[[116 132 137 120 137 140]
 [130 141 137 146 110 115]
 [143 148 142 139 106  99]
 [143 112 109 114 138 126]
 [119 140 132 111 131 126]
 [145 144 143 142 105 100]
 [116 147 125 103 133 123]
 [116 117 119 111 149 148]
 [112 149 139 129 119 126]]
->
[[112 116 116 145 119 143 143 130 116]
 [149 117 147 144 140 112 148 141 132]
 [139 119 125 143 132 109 142 137 137]
 [129 111 103 142 111 114 139 146 120]
 [119 149 133 105 131 138 106 110 137]
 [126 148 123 100 126 126  99 115 140]]

[[110 112 118 128 131]
 [111 144 150 114 120]
 [101 133 134 113 104]
 [107 121 123 133 114]
 [129 128 113 147 147]
 [122 122 146 142 140]]
->
[[122 129 107 101 111 110]
 [122 128 121 133 144 112]
 [146 113 123 134 150 118]
 [142 147 133 113 114 128]
 [140 147 114 104 120 131]]

[[137 117]
 [132 123]
 [153 135]
 [ 98 125]]
->
[[ 98 153 132 137]
 [125 135 123 117]]

[[121 120 127 132 137 128 126 120 129 125 132 128 124 129 129]
 [126 104 132 141 137 115 138 125 136 116 135 113 132 122 141]
 [126 125 128 130 128 127 125 127 131 126 130 127 126 129 129]]
->
[[126 126 121]
 [125 104 120]
 [128 132 127]
 [130 141 132]
 [128 137 137]
 [127 115 128]
 [125 138 126]
 [127 125 120]
 [131 136 129]
 [126 116 125]
 [130 135 132]
 [127 113 128]
 [126 132 124]
 [129 122 129]
 [129 141 129]]

[[106 128 128 128 133 131 137 136 120 128 121 128 129]
 [134 128 127 126 120 132 114 116 130 128 130 128 130]
 [122 128 129 154 126 125 122 123 123 129 127 128 127]
 [115 128 128 131 130 129 132 132 123 128 124 128 129]
 [114 128 127 110 127 137 127 127 124 128 123 128 132]]
->
[[114 115 122 134 106]
 [128 128 128 128 128]
 [127 128 129 127 128]
 [110 131 154 126 128]
 [127 130 126 120 133]
 [137 129 125 132 131]
 [127 132 122 114 137]
 [127 132 123 116 136]
 [124 123 123 130 120]
 [128 128 129 128 128]
 [123 124 127 130 121]
 [128 128 128 128 128]
 [132 129 127 130 129]]

[[120 130 104]
 [152 134 144]
 [155 125 121]
 [149 153 120]
 [150 110 110]
 [125 148 108]
 [116 154 155]
 [113 116 153]]
->
[[113 116 125 150 149 155 152 120]
 [116 154 148 110 153 125 134 130]
 [153 155 108 110 120 121 144 104]]

[[129 128 142 124 119 128 127 128 120 136]
 [127 128 137 129 107 128 128 111 135 133]
 [128 128 132 121 147 128 126 105 125 130]]
->
[[128 127 129]
 [128 128 128]
 [132 137 142]
 [121 129 124]
 [147 107 119]
 [128 128 128]
 [126 128 127]
 [105 111 128]
 [125 135 120]
 [130 133 136]]

[[123 126 135 130 133 126]
 [128 128 128 129 128 128]
 [128 127 129 129 127 127]
 [129 128 128 128 128 129]
 [128 128 128 128 127 128]
 [134 152 118 127 119 134]
 [127 122 134 127 137 129]
 [128 117 132 142 115 121]
 [128 128 128 128 129 128]
 [129 126 129 128 131 129]]
->
[[129 128 128 127 134 128 129 128 128 123]
 [126 128 117 122 152 128 128 127 128 126]
 [129 128 132 134 118 128 128 129 128 135]
 [128 128 142 127 127 128 128 129 129 130]
 [131 129 115 137 119 127 128 127 128 133]
 [129 128 121 129 134 128 129 127 128 126]]

[[123 123 136 129]
 [137 140 128 118]
 [126 138 129 122]
 [114 137 123 136]
 [117 109 119 120]
 [137 144 123 143]
 [131 137 127 121]
 [132 143 131 136]
 [151 136 127 130]
 [141 135 134 145]
 [143 140 125 122]]
->
[[143 141 151 132 131 137 117 114 126 137 123]
 [140 135 136 143 137 144 109 137 138 140 123]
 [125 134 127 131 127 123 119 123 129 128 136]
 [122 145 130 136 121 143 120 136 122 118 129]]
---
[[101 141 116 135 151]
 [128 124 144 134 135]]
->
[[101 141]
 [128 124]]

[[102 115]
 [131 107]
 [153 150]]
->
[[102 115]
 [131 107]]

[[131 146 134]
 [147 119 112]
 [114 137 104]]
->
[[131 146]
 [147 119]]

[[115 153 125 126]
 [145 121 116 114]
 [134 126 120 117]
 [104 142 129 130]]
->
[[115 153]
 [145 121]]

[[113 121 115 101 123]
 [112 120 120 102 130]
 [ 99 152 112 139 134]
 [102 154 136 108 113]
 [109 129 111 117 139]]
->
[[113 121]
 [112 120]]

[[121 118 145 110]
 [121 118 144 110]
 [129 122 117 106]
 [150 151 130 120]
 [137 142 153 128]]
->
[[121 118]
 [121 118]]
